Here are some numbered points:
array([ 15.,  -2.,  11., -42.,   9.,  -5.,  10.,  18.,  21.,   1.,  -6.,  12.]) 0
array([ -4.,  17.,  -1.,  36., -10.,   7., -15., -16., -30.,   4.,  -3.,  -8.]) 1
array([ -4.,  56.,   0., -27.,  29., -15.,  28.,  22.,  41., -21., -61.,   4.]) 2
array([  9.,  13., -10., -22.,  21.,   6., -10.,  16.,   6.,  14.,  -9.,  -7.]) 3
array([ -7., -36., -17.,  -9.,  -3.,  -1.,  -6.,  -7.,   0., -15.,  13.,  19.]) 4
array([ -4.,  -8.,  13.,  -1., -20., -19.,  32.,  20.,   8.,   9.,   7.,  17.]) 5
array([  9.,  21.,  -9., -30.,  16.,  -8.,  17.,  35.,   7.,  -2.,  -9.,  17.]) 6
array([-18.,   7.,  26., -59.,  24.,  -8.,  -1., -47.,  60.,   6.,  18., -10.]) 7
array([ -6.,  25., -14., -18.,  -8., -37.,  16.,  29., -26., -15.,  -2.,  -2.]) 8
array([ 11.,  28.,  -5., -17.,  -2., -27.,  53.,  42.,  39.,  29.,  -1., -12.]) 9
array([-14., -19.,  11.,  39.,  26.,  17.,  37., -13.,  32.,  22.,  13., -15.]) 10
array([ 30., -32., -20., -28., -20.,  19., -19.,  -3.,  28.,   7.,  33.,  25.]) 11
array([-29., -15., -24.,   5.,   3.,  34.,   7., -23.,  22.,  -8.,  29.,  20.]) 12
array([ 26.,  13.,  14., -46.,  15.,  -7.,   5.,  23.,  18.,   5.,  -1.,  13.]) 13
array([ 21.,   9.,  18.,  11.,  10.,  -7., -22.,   1., -17.,   7., -21., -23.]) 14
array([ 26.,  39., -10.,  -4.,  -4., -26., -25., -24.,  -4.,  14.,  20.,  -8.]) 15
array([  9., -23., -55.,  11., -47.,   8., -26., -29., -22.,  -8.,  43.,  14.]) 16
array([-12., -22.,  -7.,  58.,   8.,  30., -29.,   6., -21.,   4., -10.,  -1.]) 17
array([  3.,  15., -46.,  33.,  -4.,  10., -23., -22.,  -6., -10., -14.,   0.]) 18
array([  9.,  36., -70.,  39.,  22.,  -5., -21., -15., -24., -21., -38., -25.]) 19
array([ 20., -24., -32., -16., -22., -14., -16., -15., -23.,   5.,  45., -15.]) 20
array([-17.,  -4.,  49., -10.,   9., -28.,  20.,  32.,   4., -19., -17.,   5.]) 21
array([ 27., -15., -45.,  34.,  -7.,  21.,  34.,   7.,  18., -13.,  -7.,  14.]) 22
array([  7., -83.,  15.,  47., -33.,  38., -22., -48.,   0.,  -9.,  38.,  23.]) 23
array([-12.,  25.,  33., -17.,  12., -15.,  34.,  56.,  -2.,  20., -19.,  -8.]) 24
array([ -9., -28.,  14.,  -2.,   5.,  30., -29.,  10., -10., -10.,   4.,  22.]) 25
array([  9.,  53., -14.,   1.,  54.,  -3.,  -1.,  -6.,  31., -11., -58., -17.]) 26
array([ -7., -17.,  41., -29., -22., -17.,  -3.,  15., -22., -24.,   8.,  14.]) 27
array([ 21.,  12.,  15.,   7.,  18., -10., -11.,  -2., -13.,  16., -23., -32.]) 28
array([ -1., -21., -25., -16.,  -4.,  13.,  14., -10., -11., -37.,   1.,  16.]) 29
array([ -8.,  -3., -23.,  23.,   9.,  19., -19., -27.,  -8.,  16.,  22., -16.]) 30
array([-21., -13.,  49.,  14., -23., -28.,  -7.,   0., -25.,   9.,   6.,  -4.]) 31
array([-25., -23.,  17., -22.,   3., -17.,  12., -10.,   0.,   0.,  17.,   2.]) 32
array([  4., -28.,   7.,  61., -28.,  18.,  38., -17.,  15.,   5.,  33.,  -4.]) 33
array([-22.,   3., -25.,   0., -10., -24.,  21.,  10., -12., -12.,  26.,  27.]) 34
array([-11.,  91.,  -7.,  39.,  37., -55., -40.,  16., -21.,  -7., -49.,  -8.]) 35
array([ 20.,  38.,  -9.,  -8.,   1., -27., -39., -20., -13.,  13.,  11.,  -7.]) 36
array([ -9.,  -7.,  14.,  32.,  30.,  22.,  45.,  -7.,  46.,  18.,   4., -14.]) 37
array([-15.,  -2.,  51., -16., -23., -21.,  -8.,  -4.,  -6.,  -4., -12.,  15.]) 38
array([ -7., -27.,  48.,   0., -23., -21.,  57.,  32.,   4.,  25.,  35., -15.]) 39
array([-30.,   5.,  11.,  -3.,  22.,  18.,  33.,  -1.,  34.,  10.,  12.,  18.]) 40
array([ -7.,  36., -22.,  15.,  22., -32.,   6.,  22.,   3.,  -6., -17.,  12.]) 41
array([  3.,  14.,   0., -18.,  35.,  44.,  11.,   0.,  10.,   3., -17.,  -6.]) 42
New points follow, each followed by the numbers of its two nearest points above, nearest first.
array([ -8., -88.,  22.,  41., -37.,  34., -19., -42.,  -6., -22.,  36.,  14.]) 23 33
array([ -4., -63.,  48.,   0., -43., -13.,  26.,  26.,   6.,  24.,  32.,  14.]) 39 5
array([  5.,  42., -74.,  40.,  27.,  -7., -21.,  -9., -24., -15., -33., -35.]) 19 18
array([-12.,   4.,  50., -20., -22., -26., -17.,   2.,  -7., -11., -11.,  16.]) 38 27
array([  5., -16.,   2., -24., -31.,   3.,   1.,  31., -27., -19.,  -2.,   5.]) 27 29
array([-11.,  -4., -14.,  17.,  18.,  16.,  -3., -34.,  -7.,  26.,  21., -17.]) 30 1
array([ -4., -87.,  16.,  41., -33.,  38., -24., -49.,   1., -12.,  35.,  12.]) 23 33
array([ 26., -13., -42.,  36., -10.,  21.,  40.,   2.,  10., -17., -10.,   6.]) 22 29
array([  5., -30., -38.,  11., -35.,   4., -29., -22., -24.,   2.,  50.,  10.]) 16 20
array([-19.,  -7.,  -9.,  47.,   5.,  32., -30.,  14., -19.,   0., -10.,  -2.]) 17 1
array([ 13.,  40.,  -3.,  17.,  12., -18.,  14.,  26.,   1.,  13., -31.,  -6.]) 41 28
array([  2.,  76., -26.,  -8.,  50.,   9., -29.,  -1.,   2.,   2., -38.,  -9.]) 26 3
array([-38., -22.,  15., -15.,   0., -12.,  10.,  -4.,  -1.,   4.,  13.,  -8.]) 32 4
array([-19.,  33.,  35., -23.,  24., -14.,  35.,  58.,  -3.,  23., -22.,  -4.]) 24 21
array([ -1., -30.,  50.,   1., -22., -22.,  50.,  30.,   5.,  17.,  31., -11.]) 39 5
array([ 29., -17., -28.,  38., -13.,  38., -52., -62., -16.,  22.,  19., -33.]) 30 18
array([ -5.,  99.,  -3.,  42.,  39., -44., -37.,  22., -17.,  -6., -46.,   3.]) 35 41
array([  5.,  30., -16., -40.,  19., -10.,  23.,  40.,   1., -11., -11.,  23.]) 6 13
array([  5., -36.,   0.,  55., -23.,  13.,  30., -21.,  10.,   3.,  37.,  -6.]) 33 10
array([ 31.,  -3., -13., -51., -31., -12., -12., -15.,  24.,   2.,  22.,  15.]) 11 0
array([  2.,  73., -21., -26.,  53.,  -9., -44.,  -9., -14., -15., -75., -11.]) 26 35
array([ 28., -11., -18., -51., -29.,   1., -28.,  -8.,  28.,   2.,  22.,  22.]) 11 0
